(in the rows, 128 means zero)
Each named turn below is shown by a few rows before and after it. Which turns, in which order, take the first row of each later pair to the second? The first pair is answered.
N (before |-> after):
[142 126 130 169 105 138 135 103 118  89  84  96  83 132 164 124  82 129
  92 161  93 119 106] |-> [141 165 140 124 138 138 131 136 109 138 176 134  99 135 164 112 127 162
 144  88  87 192  94]
[142 132 144 123 126  99 123  90  92 126 144 146 174 160 116 130  73 116
 109 167 135 108  76] |-> [147 139 149 107 133 100 125 100  88 139 173 157 184 159 121 129  86 122
 127 145 131 130  72]
[130 138 105 175 113 170 109 148 120 125 120 112  95 130 178 110 113 129
  98 175  99 101  73] |-> [121 140 120  78 151 134 117 148 108 153 190 125 114 138 137 160 134 139
 153  73 110 193 136]
R (before |-> after):
[132 140 136 102 131 122 136 132 101 141 157 137 155 127 128 137 131 129
 130 101 131 134 152] |-> [144 147 127 134 114 141 128 148  96 113 133 136 132 125 148 125 111 123
 105 146 109 115 115]
[118 126 138 107 133 118 122 125 122 110 123 122 124 145 117 143  93 130
 101 155 127 133 121] |-> [108 118 142 116 127 115 123 111 130 125 114 116 135 144 114 147 102 125
 107 148 147 117 133]
[129 163  90 140 115 172 118 133 141 118 136 149  96 130 111 123 144 156
 139 100 115 162 134] |-> [125 144  88 169  99 172 122 125 151 123 106 132 103 128 112 106 150 148
 128 128 126 119 132]
[120 145 141 132 130 148 115 137 128 153 141 156 167  94 129  83 143 150
 151 135 128 116 101] |-> [121 154 138 122 131 148 116 146 125 144 150 155 162  93 123  88 139 147
 153 126 123 129  96]
G (before |-> after):
[109 110 135 134 131 123 131 126 120 155 126 123 130 148 129  95 158 138
 143 126 157 148 145] |-> [113 112 136 124 132 117 132 127 114 145 130 128 128 149 125 108 149 133
 144 120 152 161 150]
[123 109 135 178 117 143 135 109 141 144  90 109 151 118 133 105 147 123
 124 156 156  58 123] |-> [113  90 140 120 124 103 139  89 137 128  91  98 150 131 101 160 128 110
 130 113 167  99 182]
[133 120  95 126 175 141 118 138 152 133 111  96 127 113 169 118  84 163
 123 122 129 102 103] |-> [126 110  96 120 174 139 121 125 149 138 100  87 137 107 164 124  90 162
 126 121 145  94 121]
[135 149 106 174 123 139 122 125 133 148 135 141 144 118 157  84 141 141
 123 156 140 102 105] |-> [122 119 116 155 122 117 126  98 141 159 116 127 162 125 133 114 140 135
 133 138 175  90 158]
F (before |-> after):
[122 131 126 142 110 118 136 114 137 111 111 115 108 131 132 119 118 102
 103 150 113 101 109] |-> [108 121 133 112 115 100 147  98 143 130 115 111 130 131 106 141 131 111
 125 109 136 115 156]
[145 123 128  86 149 108 155 108 128 123 135 110 160 124  91 165  95 133
 133  68 135 186 172] |-> [161 166 112 112 148 135 137 151 117 109 160 139 123 119 128 123  85 147
 113 104  85 206  91]
[146 152 137 131 132 145 109 168 115  98 135 152  85 138 148 125  99 125
 109 136  69 169  95] |-> [133 105 141 146 114 129 118 122 127  92  60 115 104 134 125 150  85  98
  88 150 109 114 150]
[121 137 112  93 148 121 138 117  94 104 103 105 125 122  77 142  98 122
 124 133 142  88 171] |-> [124 163 112  72 159 124 136 142  88 122 153 129 121 124  81 131 110 138
 144 102 125 134 150]
Pairs:
(2 to 3 turns a pair)
[120  88  99  84  93 118 134  91  95 103 130 121 154 120 118 153 113 120
 148  90 110 161 183] |-> [123  77  95 121  80 128 135  81  94  83  94 103 143 120 132 140  95 105
 123 137 102 115 166] | N then N then N
[130 126 117 188 120 158 104 134 131 146 145 120 120 115 156  90 116 119
 104 190 110  91  70] |-> [109 129 130 152 144 145 113 125 135 212 194 131 170 115 125  96 168 141
 155 113 148 114 117] | G then N
[144 117 120 126 117 115 122 125 125  77 102 104  99 138 123 156  87  98
 100 153 108 125 122] |-> [146 159 126 112 140 133 121 153 113 118 179 146 111 132 133 116 130 131
 137 116 101 173  86] | G then N
[119 113 129 145 126 133 126 123 134 170 128 122 169 127 119 103 154 142
 138 124 163  94 135] |-> [115  99 130 125 124 111 136 111 120 150 114 113 162 137 100 140 136 127
 137 110 163 110 168] | F then N
[130 139  87 118 145 113 135 119 129  86  89 104  99 161 106 128 112 124
  80 167  97 101 130] |-> [122 116 102 110 150 103 139 103 139 108  88  95 123 163  92 139 128 118
  90 147 125  87 166] | F then R then R
[152 155  93 150 124 139 113 142 139 113 143 140  92 112 162  89 113 146
 121 182  77 101  72] |-> [157 152  94  91 134 107 112 148 124  84 149 140  76 118 138 134  89 131
 118 151  65 150 103] | R then G then R
[113 123 139 170 112 139 132 114 145 155 109 128 151 120 129  97 164 144
 130 149 146  79 115] |-> [131 161 133 107 132 126 118 151 126 133 169 153 120 124 127 120 145 155
 142 107  99 174 103] | F then R
[107 134 138  84 150 109 139  99 128 155 134 118 138 140  80 163 122 138
 126  94 140 165 157] |-> [135 153 115 139 129 136 129 130 122 107 110 123  93 138 120 130  93 134
  79 172  89 141  82] | G then F
[113 182 109 160 132 155 105 157 115  98 116 144 115 147 131 129 126 146
 131 167  97 137  75] |-> [109 177 117 108 154 137 110 153 107 124 152 152 134 149 106 148 148 156
 167 106 111 179 117] | R then R
[145 127 119 157 117 135 123 144 122  71  86 129  85 126 154 129  89 124
  83 191  89 108  95] |-> [121 143 138 158 135 159 131 139 146 180 155 148 161 116 144  74 187 173
 155 132 144  93 102] | N then G then R
[ 84 156 106  69 166 144 140 153 104 115 155 148 145 117 134 158 182 144
 150  69 130 166  89] |-> [ 96 167  94  81 157 149 133 166  96  76 142 149 110 117 148 157 150 133
 126 102  96 169  60] | N then F then F
[133 148 113 162 119 161 119 153 122 120 131 129 115 119 155  86 134 144
 117 166  99 109  79] |-> [107 135 130 103 132 129 128 133 122 166 167 131 158 125 114 118 169 153
 165  81 143 145 153] | G then N then G
[121  96 109 111 118 119 120 108 118  69  81 108  97 132 121 170  81  93
 101 139 111 137 163] |-> [101  86 122 168 114 153 124  90 145 133  74 109 151 123 133 119 140 109
 124 159 152  59 149] | R then N then F
[134 162 118 123 140 119 133 164 116 123 172 171  78 103 114 147  82 137
 133 121  89 155  39] |-> [124 107 124  97 132  78 141 112 121 104 110 130  95 113  73 210  60 102
 127 109 132 130 124] | F then N then N
[144 108  99 133  83  62 151  87 130  38  80 144  91 134 130 158  61 107
  92 114  91 159 174] |-> [155 151  97 112 102  75 143 125 118  53 148 180  83 132 141 134  76 134
 115  87  64 217 141] | F then F
[149 101 153  62 147  86 149 103 107 136 101 105 118 136  86 173 129 104
 143  87 136 165 176] |-> [139  88 152 152 119 119 147  88 131 138  37  88 119 124 117 123 134 103
 112 167 144  65 137] | N then G
[106 126 158 126 133 124 123 122 139 186 164 144 172 152 133 133 145 119
 163 103 149 137 161] |-> [117  97 143 132 117 112 123 112 130 119  93 120 137 155 130 169  86  83
 112 144 138 126 174] | G then G then N
[119 115 167 120 142 124 124  93 161 205  98  75 174 128  97 134 105 158
 155 104 148 115 172] |-> [153 134 146 150 124 135 107 126 136 129  68  77 102 131 128 129  39 136
  93 176  79 119 106] | G then F then F
[152 150 123  95 144 121 121 155 104 112 155 151 108 137 131 140 119 133
 125 129  99 176 105] |-> [151 134 117 140 127 136 113 149 113  91 112 138 102 133 140 135 104 124
  97 176 105 124  95] | N then G
[122 149 129 132 131 150 125 132 129 161 171 147 137 119 141  92 153 145
 140 117 123 123  97] |-> [104 117 136 107 126 126 131  90 130 162 144 126 150 129 109 131 141 125
 146  94 152 115 161] | R then G then G
[128 155 134 174 125 173 140 153 141 176 150 159 129 116 152  73 173 167
 159 158 120 104  68] |-> [110  73 145 122 118 115 150  79 140 148  73 109 156 133  95 166 136 116
 149 127 173  84 193] | F then G
[105  65 130 129 136 137 142 101 141 146 124 118 186 140 104 114 133 136
 125 169 122  80 143] |-> [104  73 133 113 143 138 143 108 136 165 149 128 194 137 101 111 155 150
 137 147 128 101 138] | N then F then G
[128 124 148  67 140 101 119 143 116 107 152 124 125 145  89 175 115 117
 162  61 129 217 177] |-> [149 133 129 103 120 113 111 167 107  52 116 120  76 144 111 167  68 103
 112 130  83 202 126] | F then N
